One turning vector, and how many steps it has turned:
The counts run from 0 to 426.
[-14.1  -6.2  21.3  25.4  -6.8  16.3  -3.5  11.1   8.6  21.4 -17.4   9.3
   3.0  -4.4 -19.0  -7.1 -10.8  24.3 -14.0  21.7   5.2  17.9   3.0  13.0
   5.1  -6.4 -17.3  27.7 -30.6 -34.7  17.9  14.0  -8.0  32.7  -1.6  21.5
  27.2  -8.3  16.9  19.4  -2.1] -> 248
[ 12.4   5.8  38.4 -38.2  17.3  44.0 -19.5   2.3  10.6  21.3 -14.6  35.3
   5.5  28.7 -15.9 -10.6  16.0  13.9   5.4 -23.5  29.5   7.8 -28.2   9.1
  -1.9  -5.0 -26.8 -15.6  -4.5 -15.3  15.3  -8.0 -24.8  17.3 -16.5   6.8
  10.0  -9.1   2.4   7.6  15.0] -> 204
[ -0.6  -6.4  17.2 -26.7  -3.8  -8.5  12.6  10.6  -0.1  44.7 -14.6   2.7
  -0.9   1.4  13.4  19.5  16.2  -5.7  14.5  -7.0   8.7  14.3 -29.0  25.8
 -53.7  21.5  17.2 -37.6   5.5   2.8   6.6 -10.9  -1.7  -2.1  -7.6 -32.8
  15.8  -3.3  -7.5 -37.5 -22.1] -> 209
[-20.6 -13.7  42.9   1.9 -27.0 -29.1 -17.2  -8.9   7.4  -3.5 -27.1   6.4
 -21.5  -4.7   9.3  -4.8   3.6 -10.9  -6.2  28.4  -3.9  20.3  17.8   7.7
 -18.2   3.7   6.9  -5.1   3.0 -11.9  54.4   4.8 -24.6   3.4  18.5 -13.3
  13.4  -4.8 -12.5 -33.7  12.2] -> 164
[ 12.2  -7.6  43.5  25.9  -7.8 -11.8   4.1   7.4 -21.7  35.2 -11.5  -3.5
  19.8 -17.8  19.7  -6.2  22.3 -21.5  12.1  21.9 -26.7   9.3 -24.6   1.5
 -24.5  14.6  27.2 -32.2  12.2  -5.1  20.1 -19.0 -29.0   9.6 -18.9 -19.4
  28.7  17.7  16.5   1.2  -8.1] -> 121
[-29.5  -6.6  16.6 -21.7 -16.4 -14.2  -2.9 -19.8  20.6  -7.4 -14.9  12.9
  24.3  14.1 -21.6 -14.6   6.2   0.8  -2.1 -12.1  11.7 -20.0  17.9 -15.2
  34.4   0.5   0.0 -25.4 -15.3  -2.8  52.5  18.7  16.2   0.1 -10.8  30.0
 -23.4 -11.9 -38.3   4.4   8.2] -> 169
[ 10.3 -14.1  -2.0 -20.2   2.8  10.7  -6.5  -7.3  10.7   3.6 -20.4  13.7
  17.0  24.5 -20.4 -19.2   8.3  24.2  12.4 -27.9  23.2   3.3  27.6  23.7
  38.3 -13.4 -11.8  11.7 -18.2 -27.7  30.8  36.0   4.1  19.9  -7.5  -5.3
  18.6  -4.9  14.5  15.3 -11.8] -> 257
[  0.9 -14.6   7.0  -3.1 -34.0 -20.6  12.2 -21.5  -5.0   2.9  -3.7 -21.9
  14.3  -5.9 -24.0  -9.8 -15.1  17.2   6.8  22.9 -10.5  -5.1  19.3   6.1
  39.4 -15.0  34.7  -2.8  -5.2 -12.4   4.6  10.4  55.5  27.1   8.0  -2.6
  -3.6   3.6 -14.5   8.0 -38.5] -> 309
[ 32.4  14.6  24.3  -7.3  -5.3  -3.6 -25.9 -45.7  -8.4 -11.2  13.7  18.9
  -7.5  28.6 -33.5 -36.1  10.2 -17.1   5.9   5.6  31.8  12.5   7.6  18.4
  22.1 -22.5  -4.2  -7.7  11.1   6.6   3.3  -3.3  17.9  17.3  22.1   8.1
 -31.5 -10.0  -3.0  20.3   1.7] -> 73
[-30.5  20.7  51.6 -14.3 -15.6  31.8 -15.5  13.7  21.1  -3.0 -12.8  24.4
   3.2   2.4 -12.4 -26.9  19.7  14.0   9.6  -9.3   8.1 -12.6  13.7  -9.7
   2.8 -18.4 -21.5   0.5 -22.3 -26.9  31.9  -8.8 -23.2  -1.8   1.9  20.8
  12.7   2.9 -28.7  12.0  30.7] -> 172
[  0.7 -13.2  19.9  33.2 -22.4 -21.5   3.9  14.2 -17.1  23.7 -19.5   3.4
 -14.8 -12.9  17.2 -19.2 -10.4  11.8   8.1  46.4 -44.7  22.1  22.1   6.2
   2.3  13.6  21.8  19.6  -8.6  -7.7   8.9  -2.2  -5.5  25.7   4.7 -11.2
  36.5  23.2  20.2  19.0 -13.1] -> 34
[ -5.4  -5.5  25.7 -21.5   5.9  36.5  -6.6  20.0   4.1   4.9 -36.8  38.0
   7.0   5.9 -10.7 -20.6  -2.5  12.6  16.5 -23.3  12.5  18.9  30.5  10.5
  -0.7  -5.2 -28.5  29.5 -20.1 -18.8  22.8  33.5  -9.8  24.7  16.5   1.8
  33.8   7.0  19.8  16.0  20.4] -> 259
[  5.9   0.1  22.1   0.7   8.1  23.1  14.3  20.1  -9.0  42.9 -21.9   3.9
   6.3  13.1  17.0   4.9  14.7  11.9   5.4  15.4  -2.2  20.9 -10.1  38.4
 -32.9  10.0  15.4   5.7   7.0  -5.6 -16.6 -23.5 -13.9  16.9 -12.1 -13.2
  52.7  15.6  28.4  -5.1 -19.9] -> 272
[ 11.0 -19.8 -22.8 -13.7 -40.7 -23.4  18.8  -2.6 -16.6  13.6 -41.7  -4.6
  12.5  -6.7 -22.1  -6.5 -17.4   3.8   6.1 -15.5  -1.9   3.3  30.0  12.5
  26.7   7.1  21.4  -1.0 -10.8 -22.4  39.1  30.8  25.5  13.4  -4.9 -26.0
   9.2  11.5  14.9  -2.7 -14.6] -> 254
[  3.5   2.5  33.2  -3.4 -23.9 -18.8 -14.8 -39.6   8.5 -22.9   5.2   2.9
  18.4  19.8 -34.3 -35.6   9.2  -1.9   4.3  21.3  13.2   2.1  21.4  -0.2
  37.1 -36.7   5.3   3.2  -4.3 -19.7  14.6   2.3  20.4   8.0  17.3  13.6
 -35.7 -10.9 -29.9  28.7   9.7] -> 376
[  7.2  -2.6  33.3  15.0  -6.2   3.1 -18.5   9.1 -17.3   8.0 -29.5  32.7
 -15.1  -0.7  32.2 -33.1   6.5  -8.4  21.6  21.6 -13.3  32.7  36.6  16.5
  -1.2  -6.7   0.5  13.0  12.3 -19.0  24.2  13.1 -26.8  14.8  29.1 -10.1
  25.1   6.4  14.9  18.8  15.7] -> 44
[ -8.6  23.9  36.8  -3.1 -21.7  11.5 -11.3  12.1   4.7  -7.0 -11.7  35.1
 -14.1  25.5  11.3  -4.4   4.0  13.6  23.1   8.5  32.7  14.3  12.7  40.9
 -20.8 -11.8  -1.1   5.5  -4.3  15.7  -6.7 -16.9  -4.3  23.7  37.9  -7.4
  19.0   2.0  -7.9 -14.5   2.4] -> 293
[ 18.0  13.9  41.3  -3.7 -12.0   7.0  -5.2 -32.0   3.2   0.9  35.7 -11.9
  16.8  15.5 -24.5  -6.8  13.0  17.9  -8.1  -0.8   0.5 -17.5 -16.6   8.6
  20.8 -26.1  23.1 -18.5  -8.1  12.3 -19.3 -27.0  40.8  20.2  -2.4  16.1
 -23.8   4.3 -13.8  44.2  -1.4] -> 365
[  8.7   5.5  18.7  -1.2 -23.3 -17.4  -2.7 -42.2   6.8 -26.4  10.6  -1.2
   7.8  18.1 -26.5 -31.1   0.0 -14.2  11.1  18.0   5.5  12.1   0.2   1.0
  39.3 -12.8  22.0 -25.3   2.5  -4.5  20.4  11.0  31.5   8.3  13.3   4.4
 -39.8  -1.8 -20.2  21.8 -11.7] -> 375
[ 54.7 -12.0 -10.0  -7.6 -15.6 -30.3  11.7 -28.5 -37.0  20.7   3.8 -16.7
  23.4   5.0  -5.6 -22.9  15.9 -20.6  15.7  14.5  -8.2  14.9  -0.1  12.3
  41.6   1.1  28.0 -10.5  19.9  12.2  12.8   3.8  31.3   5.9  -8.8 -20.5
  -7.6   6.6  23.8  25.8 -27.9] -> 341
[  7.4 -11.4  17.1 -20.3 -17.8 -16.0  -3.4   9.5 -35.6   0.4 -14.5  13.2
  21.7 -34.0  19.3  -8.6  16.9 -19.5  13.4  -3.9 -22.6  -1.7  13.0 -14.5
  13.6  28.5  23.1 -34.5  19.8  -4.8  47.6  -7.8   2.0 -18.8  -4.5 -28.3
  11.6  24.1 -14.1   6.1 -10.0] -> 112
[-16.4   7.4  48.1  39.8 -16.5  -9.5 -16.2 -19.9  -1.1   4.6   5.1   8.0
  -0.9  -2.2  -6.0 -31.3   6.5  -0.2  -3.5  53.1 -21.5  -4.9   2.5 -12.8
  10.2  -0.2   3.0  11.3  -4.3  -5.5   7.2  -9.2 -11.2  34.8   6.2  21.6
   6.1   4.7   8.6  13.8   8.0] -> 97
[-23.9   6.1  34.6 -20.1  -6.0  12.0 -12.1 -12.3  21.0  -6.3  -7.7  24.6
  13.4   2.8 -32.4 -12.6   8.7   7.5  -8.6 -16.3  16.4 -19.0  15.1 -23.8
  12.8   6.4 -18.2  -9.4 -19.5 -13.9  30.0  -4.0 -15.5  -2.3   1.5   9.7
  -2.9   1.5 -25.4  13.6  10.6] -> 171
[ 19.4  19.7  62.0   5.6  10.7  15.9 -19.1  15.0 -18.7  14.2   0.7  37.1
  -9.8  17.6  23.5 -16.6  26.4   4.4  19.0  11.0   9.4  10.9  -1.0  21.3
 -15.0 -23.1   1.9 -13.8  26.7  15.5 -11.2 -54.4  -3.9   5.1  14.2  -4.4
  20.3  14.5 -15.8   5.1  11.8] -> 358
[ -2.1  29.8  55.1  -1.0   0.4  21.5   5.4   3.8  12.0  18.8   8.9  19.9
   7.8  32.8 -11.2 -31.2 -12.0  45.2  -8.1  20.1  11.9 -19.9  16.9  30.8
  -2.7  -9.3   2.5  12.1 -15.2   0.9 -16.9 -28.6  23.4  32.4  18.7  15.1
  11.1  26.1 -17.7  11.0   8.0] -> 302
[-32.6 -18.7  38.3  30.4 -23.7  -7.6 -13.0 -14.7   9.5  -4.7 -21.0  -5.2
 -14.3   2.8  -3.6 -19.6  -1.0 -20.0  -9.7  29.2 -10.1   9.7   2.6   0.6
 -14.5   4.1  -1.4  -7.3 -14.9  -7.9  30.4   2.6 -12.8   4.8  19.9   9.8
  14.0 -24.1  -1.0 -18.6  30.6] -> 163
[ -4.3 -25.1  -5.1 -16.2 -51.1 -28.1  14.1 -19.9  11.1 -14.2 -16.0  -3.4
   9.9  -3.5 -16.9 -14.1  16.1 -11.7  -3.9  -2.5  -4.4   1.2  11.4 -21.3
  24.8   7.5  21.1 -27.1   2.6  -8.2  63.7  30.5  12.7  -9.6  -1.1 -14.7
  -3.8   4.7 -32.8 -19.9  -0.3] -> 167
[ 15.7  -5.9   7.7  11.1 -32.8 -38.6 -14.0 -42.8  -4.8 -19.2  10.0  -7.7
   8.8   3.6 -31.1  -8.0  -6.9 -19.0  11.5  23.3  10.0   0.2  16.1   6.5
  41.1 -11.5  26.8 -23.4  11.5   4.9  35.1  -2.1  27.2   6.1  12.0   5.2
 -25.3   2.5 -15.1   1.7 -13.9] -> 374
[ 30.1  -6.2  -1.0 -12.9 -16.8 -29.6  -7.1  -9.5 -40.6  -2.4 -22.3  30.4
   1.3  -1.8  13.0  -9.0  21.2 -33.1  17.6   9.1   1.5  15.8  22.6  35.7
   1.7   8.8  10.6 -36.7  39.2   9.7  11.6 -11.9   0.4  -2.5  20.6 -45.8
   2.9  12.0   2.5  -9.6  -6.6] -> 350
[ 36.6   1.5  -6.3 -38.9 -14.6  -0.8  -0.7 -16.1 -28.4 -12.1  10.4  24.9
  16.4  13.7 -30.2 -19.7  14.8  -4.4  10.4 -14.5  23.7   2.6  12.4  16.2
  20.0 -10.5  15.5 -36.0  26.3   9.4   7.8  -1.3  25.7   1.8  -2.7 -19.6
 -21.6  15.5 -22.2  29.6 -15.1] -> 353
[ 32.8 -12.7  13.4   3.7  -8.9  -1.5 -10.2 -37.5 -15.3  28.6   2.8 -18.4
  31.1  -9.3 -22.4  -7.8  34.1 -12.3  -0.4   8.5  -3.9  17.0 -22.7  -3.2
  34.8  -2.4  22.2 -36.3  10.8  -0.2  17.9  -4.0  16.5  13.0 -32.9  -5.1
 -11.5  -3.4   4.5  26.7 -21.2] -> 125
[ 18.2   1.6  45.5   6.8   0.1  25.5 -31.6 -28.0  11.3  32.2   2.8  -6.3
  -6.6   3.4 -32.0 -32.3  15.6 -20.7  -3.6  23.1  17.7  10.5 -17.5   0.5
  29.8  -6.2 -13.6  -3.6  -7.1  -5.0  13.3  11.5 -18.2  19.0 -10.1  21.9
 -16.8  -8.7  24.9  43.1   8.4] -> 128
[-19.6  -2.0  62.5  29.7  -4.6 -19.3  -1.8  -1.2   8.2  15.2  -6.5   4.1
 -10.6  -3.0  -3.6  -9.2  16.5  -7.7  -5.4  42.7  -8.7  15.0 -27.6  11.6
 -31.6  -3.7  11.9 -16.2  -2.7   6.0   7.4 -37.1  -0.9   2.3  -9.0   5.7
   6.6 -11.1   5.0 -27.6  15.4] -> 153
[ 25.0  -8.5   4.4 -48.4   6.4  25.9  -8.5  -1.8  -8.0  16.5  -9.8  12.7
  14.6  29.6 -31.2   3.2  15.4  26.0  -2.8 -32.5  35.0   8.2  -5.9   5.2
  15.2 -12.9  -2.2 -40.1 -11.3 -16.5  26.7   4.7  -2.1   5.0 -19.6   4.6
  -6.1 -19.6  -0.9  16.0  -7.3] -> 202
[ 30.6  -8.8  10.4   0.8  -5.7 -10.1 -16.7 -45.4   0.0 -10.8  21.0  -5.9
  -2.2  20.6 -31.7 -28.1  16.2   3.2  15.1  -0.3  24.6  13.7  12.2  19.0
  30.1 -35.6  -7.5 -16.0  10.3   0.4  -3.6   9.0  14.4   3.6  21.0  11.4
 -31.6  -2.3   1.8  36.1   4.1] -> 72
[-14.8  22.0  40.8  27.8   8.1  16.6 -12.5  21.1  -7.8  29.2  -1.4  17.9
  -7.4  -3.7  10.3 -23.7  -1.7  12.2  10.3  30.3 -22.5   7.1  16.6   0.5
   2.0  -4.0  10.3  27.8 -14.9 -14.8  -9.6 -15.0   7.1  45.4  11.3  15.3
  31.6   4.7   8.3  26.9   5.9] -> 32
[  5.1  -5.2  -9.7   0.7 -48.9 -28.0   9.8   6.7 -20.1 -14.1 -26.6  21.8
  -8.1   4.8  10.1 -14.1 -11.3  -9.5  25.0   0.6 -14.2  -1.5  47.1   0.8
  22.8  -5.8  23.5 -14.4  15.5  -3.5  33.7  24.4  18.3  14.3  24.8 -42.8
  12.9  13.5  -8.1   0.7 -14.5] -> 318
[-16.3  19.4  71.0   3.5 -11.0  27.4 -21.8  19.8   4.3  10.2   1.8  26.4
  16.1 -13.0  17.1 -34.9  15.1  10.6   4.8  15.8 -20.3  -5.4  12.9 -16.0
 -10.1   5.7   9.0  -3.6  -4.2   1.4  10.2 -27.7 -20.4  13.0  -2.6   9.8
  26.0  15.7 -23.7  27.6  14.4] -> 390
[ -5.5  22.0   8.5 -27.7 -37.4 -16.7  23.9  19.5  -8.0  -3.7 -13.1  10.1
   3.9  26.4  -4.4  -2.6  -7.2   5.5  13.7  -2.4   7.0   1.9  15.6  21.8
   2.2  -3.0  28.1 -29.3   7.8   4.8  -3.6 -13.1  46.9  22.1  21.0 -23.2
   6.8  15.2 -35.9 -23.2 -27.3] -> 297
[-22.8  34.7  72.2  -5.5   4.7  27.2 -16.4  13.5  -8.4   4.2   2.1  37.5
  11.5  -1.9 -12.2 -31.5  12.3  16.2   0.7  18.1 -16.6 -10.1  10.0 -13.4
  11.2 -10.8  -0.8  -5.4   3.8   2.9   3.5 -14.8 -12.5   7.0   3.2  12.1
  13.3  16.7 -35.4  27.7  18.5] -> 389
[-11.2  19.1  53.0  27.7  -0.3  21.7  -1.3  19.1  16.2  30.5  -2.7  21.1
  -4.7  16.7  -9.3 -21.1   1.7  23.6 -12.2  27.5   3.9  -4.3   6.2  17.9
  -3.8 -14.3  -1.0  17.2 -10.8   0.4 -16.3 -35.2  10.2  34.2  34.9  18.9
  24.2  17.8  -3.1   8.5  -3.9] -> 303
[ -5.4  36.4  48.7  -6.8   4.1  16.7  -7.1 -14.0   1.8   2.4  25.0  22.4
   6.4  13.1 -20.7 -17.9  13.5  11.4   5.1  -0.4  17.0 -15.7   9.9   9.2
  17.3 -19.1   1.6 -20.1   2.2   3.4  -2.9 -26.0   0.8   8.7  15.3  23.6
 -10.3   5.5 -38.2  40.5   8.1] -> 84
[-12.6   1.4  12.2  -6.0 -24.8 -12.3  20.3  20.2 -22.0  25.3 -15.8   3.7
  18.0   0.8  17.9  -8.4 -12.4   9.2  14.8  15.1  -5.0  -7.9  28.6  13.5
  23.1  19.4  29.5 -19.0  12.0 -12.0   4.2 -14.1  29.2   0.3  20.8 -26.1
   7.9  18.3 -47.4  -1.0 -25.0] -> 25
[ 25.4  22.7  24.9 -13.0  17.4  33.6 -10.9  -7.1 -10.3  29.1  -5.3  13.8
  24.6  -3.6  -8.6 -28.4  13.1  33.4   8.0   4.0 -11.5   3.7   2.0  -2.3
  15.1  -7.4   9.7   9.6  -7.7 -11.2 -17.4  -9.3  -2.9  38.3 -15.3   7.7
   9.7  16.3  15.8  65.3  -2.0] -> 334
[ 15.1 -14.4  19.7 -16.5 -17.3   1.2  -9.0   2.3 -42.2   5.0 -21.3  22.0
   6.2 -11.9  21.4  -7.1  38.1 -32.1  19.5  -8.4   2.8  16.3  -4.4  -0.8
 -13.3  17.6  25.4 -41.4  41.3   4.9  24.6 -13.8 -22.7 -23.4 -25.5 -38.2
  12.2  12.6 -15.3 -11.9   4.7] -> 415
[ 13.4  -9.6  18.7 -20.9  14.8  17.3   1.9 -24.9  26.4  33.4  13.3  -4.4
  16.0  29.0 -36.8   3.2   1.7  20.5 -11.4 -14.2  38.8   0.6 -41.0  24.6
  10.2 -13.9  -5.8 -14.9 -19.9 -18.3 -10.6 -20.4  26.7  24.3 -19.8  17.2
 -24.2  -6.5  -9.3  11.6  -5.4] -> 213
[ -9.7 -26.5  33.8  17.5  -6.3  -6.9   8.5 -11.4  -7.5  38.9 -33.7  -4.4
  -3.7 -22.9   3.6   5.4   8.9 -13.2 -12.5  41.2 -21.5  25.8 -10.8  -3.0
 -31.4  11.5  19.6   1.6   0.4 -23.7  36.2   5.3 -11.8  10.4 -28.9  -8.9
  20.8  -4.3  12.0 -19.5  -8.8] -> 186
[-33.5   8.2  48.6  21.6 -17.7  -2.9 -20.9 -27.1  26.6  -2.8  -3.9   5.5
 -19.2  11.4 -15.0 -16.4   4.3  -7.6 -14.0  29.3   8.1   7.3  10.6   5.1
 -13.6   1.3  -5.5  12.4 -29.0  -7.7  33.3   7.1 -30.7   9.7   4.7  22.2
  12.1 -15.9 -11.2  -6.0  31.2] -> 162
[ 25.2  -5.3  18.7   9.9  -3.5  16.8 -10.2 -15.7  -9.2  -1.1 -17.2  20.4
   7.5   4.5 -10.4 -34.5  -8.7   0.8  13.1   4.4   3.5   5.4  17.7   5.4
  47.3 -13.4 -10.9  22.8 -21.4 -13.5  19.2  21.9   1.6  37.5  14.3   8.6
   1.7  -0.9  17.5  42.6  14.1] -> 41
[-22.4  -0.8  16.5 -17.1  -9.5  14.9  -6.5  -7.3  14.9 -11.6  -7.6  14.5
  22.2  -4.5 -31.0 -20.4   9.6  21.3 -16.7 -19.4  13.2  -6.2  17.0 -16.0
  20.7  -6.6   7.5 -21.9 -27.4 -21.5  43.2  11.5  10.6 -11.0  -2.7  25.8
 -12.2 -15.2 -39.2  -2.5  13.6] -> 170
[ 10.0  -9.5  -6.3 -11.3  -5.9  -2.1  23.8  16.3 -34.0  18.2  -8.4  -5.5
  42.5   1.1   0.8   2.7   9.1   7.6  14.2  -5.2 -20.7   1.5  11.0   0.6
  26.2  18.1  25.9 -24.0  14.1  -3.2   6.6  -8.8  23.2   3.5  -5.2 -24.1
  19.1  33.2 -27.2  31.0 -34.3] -> 330
[-20.3  16.4  48.2 -14.7  -9.2  30.5 -15.2  18.4  -5.7 -15.6  -9.1  46.9
  -1.4  16.7  -5.2 -29.4   3.1  25.5  13.6 -12.8   6.3  -2.8  34.4  12.8
  26.4 -24.7 -14.6   0.1  -2.3  -9.2 -10.4  -6.8  18.1  26.6  20.8  18.9
  16.2  12.1 -21.4  12.1  11.0] -> 20
[-14.7  25.8  41.4   1.5  -4.5   8.0  10.8  13.4  13.9  13.8  17.8  24.3
   7.4  17.7 -18.7 -16.0   3.3  28.2  -3.4   5.3  21.4 -32.8   3.8  18.2
  11.5 -24.6  -7.8   0.4 -16.0   0.6 -18.0 -23.8  27.5  22.8  19.3  14.1
   7.9  12.4 -29.1  30.2  -9.2] -> 301
[  5.9 -15.0  25.8 -11.3  -6.8  31.9 -15.9 -23.6   8.9  26.1 -17.3   7.8
  11.0   0.0 -28.0 -11.7  16.6   0.3 -11.0 -14.5  14.5  33.3 -10.4   9.5
  10.5  -2.6 -28.1   4.8 -20.8 -14.4  34.0  30.5 -29.0  16.6  -4.6  24.4
   6.2 -19.7  32.8  22.9  18.8] -> 193
[-24.2  25.0  36.4 -22.7  -5.9  25.2 -11.5  20.7   5.8 -13.8   5.6  31.2
   8.7  23.3 -18.9 -30.2  -8.6  29.7   8.6 -11.5  17.9  -6.0  36.1  22.3
  38.7 -21.7  -9.9  11.7  -9.1  -4.2  -1.1  -4.4  19.5  11.1  20.4  17.3
  -8.2   8.2 -30.1  25.1   9.9] -> 19
[ -0.1  -0.4  41.4   9.7 -15.0 -12.0 -12.8 -41.1  43.1   5.0   9.1 -19.7
   6.4   5.0 -46.4 -16.1   0.0  -3.1 -21.9  18.0   8.3  -5.3  -2.6   2.6
  24.1 -23.4   8.4  -9.9 -20.5  -7.2  32.8   6.8   5.6   8.1  -8.6  22.0
 -22.8 -15.9 -23.3  15.1   1.0] -> 159
[-16.6  18.1  52.3  17.1   1.6 -17.2   6.3  22.2 -13.8   4.5   8.9  -3.2
  -8.7  -3.6  26.7 -15.4  -2.6  -3.6  10.5  42.8  -8.6 -10.9   3.8  -0.5
 -20.4   1.5  25.7 -12.4  18.4   4.5  -6.2 -40.5 -12.9   9.0   6.0   2.8
  18.6  16.4 -35.0 -12.7  12.2] -> 88
[ -6.6 -16.1  15.6  -9.7 -13.6  10.5  17.1  -7.5  22.4  16.3  -8.4  -4.9
  29.7   6.8 -50.8  -1.9  -0.7  33.2  -9.8  -1.4 -12.1   3.1   2.1  -1.7
  25.1 -10.0  -1.1  24.8 -40.6 -33.8   7.4  14.7  24.8  31.1 -18.5  32.3
   5.5   8.7   8.2  26.1 -13.5] -> 246
[ 17.4  -5.1  33.8  -0.9  16.3  27.3   0.0 -14.0  26.2  38.6  12.8 -15.3
   4.2  16.9 -41.7   9.1  13.4  18.5 -11.7   1.7  27.9  -2.8 -24.0  27.6
   3.7 -11.4  -8.4 -11.5 -20.3 -13.7 -19.7 -16.6  10.3  38.5 -40.6  24.9
  -6.7 -22.5   0.2  14.5  -4.0] -> 214
[ 10.3 -19.7  -3.3  -3.7 -30.1 -18.5  25.5 -38.8  11.5  12.3 -14.5 -19.1
   1.0  24.9 -42.4  12.7  -8.8  -1.3  -7.3  -0.7  32.5  15.3 -17.5  19.4
  20.5 -12.8  22.3 -23.9  -8.1 -10.8  22.3   8.8  23.3  12.8  -6.1  -2.6
 -17.9 -13.2   1.8 -34.0 -21.0] -> 222
[ 25.5   4.8  13.3  -5.6   6.4  17.5 -20.8 -25.6   4.7   4.5  -0.6  20.8
  -0.5   8.9 -21.5 -27.5  15.0 -14.3  14.1  10.8  18.9  23.4   9.4  18.3
  29.9 -25.0  -7.2   8.3  12.7   5.2   5.6  11.2  -9.7  23.6  10.3  18.7
  -3.4  -4.0  32.7  41.8  15.9] -> 345
